[[ 0.40  0.26 -3.42]
 [-3.26  6.68  5.80]]
->
[[ 0.40  0.26]
 [-3.26  6.68]]

[[ 4.61  4.52 -0.48 -3.39 -4.52]
 [ 1.59  6.27  3.91 -6.40  4.30]
 [ 0.59  3.74  2.66 -3.97  3.33]]
->
[[4.61 4.52]
 [1.59 6.27]]

[[-1.06  3.98 -1.18]
 [ 7.55 -1.43  3.16]
 [ 2.54 -4.68 -4.88]
 [-1.43 -3.92 -1.86]
 [ 0.08  7.22  0.55]]
->
[[-1.06  3.98]
 [ 7.55 -1.43]]

[[ 0.11 -0.03  1.57  2.92]
 [-0.01 -0.01  0.46  1.10]
 [-0.35  0.09 -4.73 -6.46]
 [-0.20  0.11 -5.36 -5.88]]
->
[[ 0.11 -0.03]
 [-0.01 -0.01]]

[[-4.85 -0.30]
 [ 4.28 -1.84]
 [-5.41  5.94]]
->
[[-4.85 -0.30]
 [ 4.28 -1.84]]

[[-2.41  2.27 -4.83  5.83]
 [-1.05 -0.91  3.02 -3.54]]
->
[[-2.41  2.27]
 [-1.05 -0.91]]
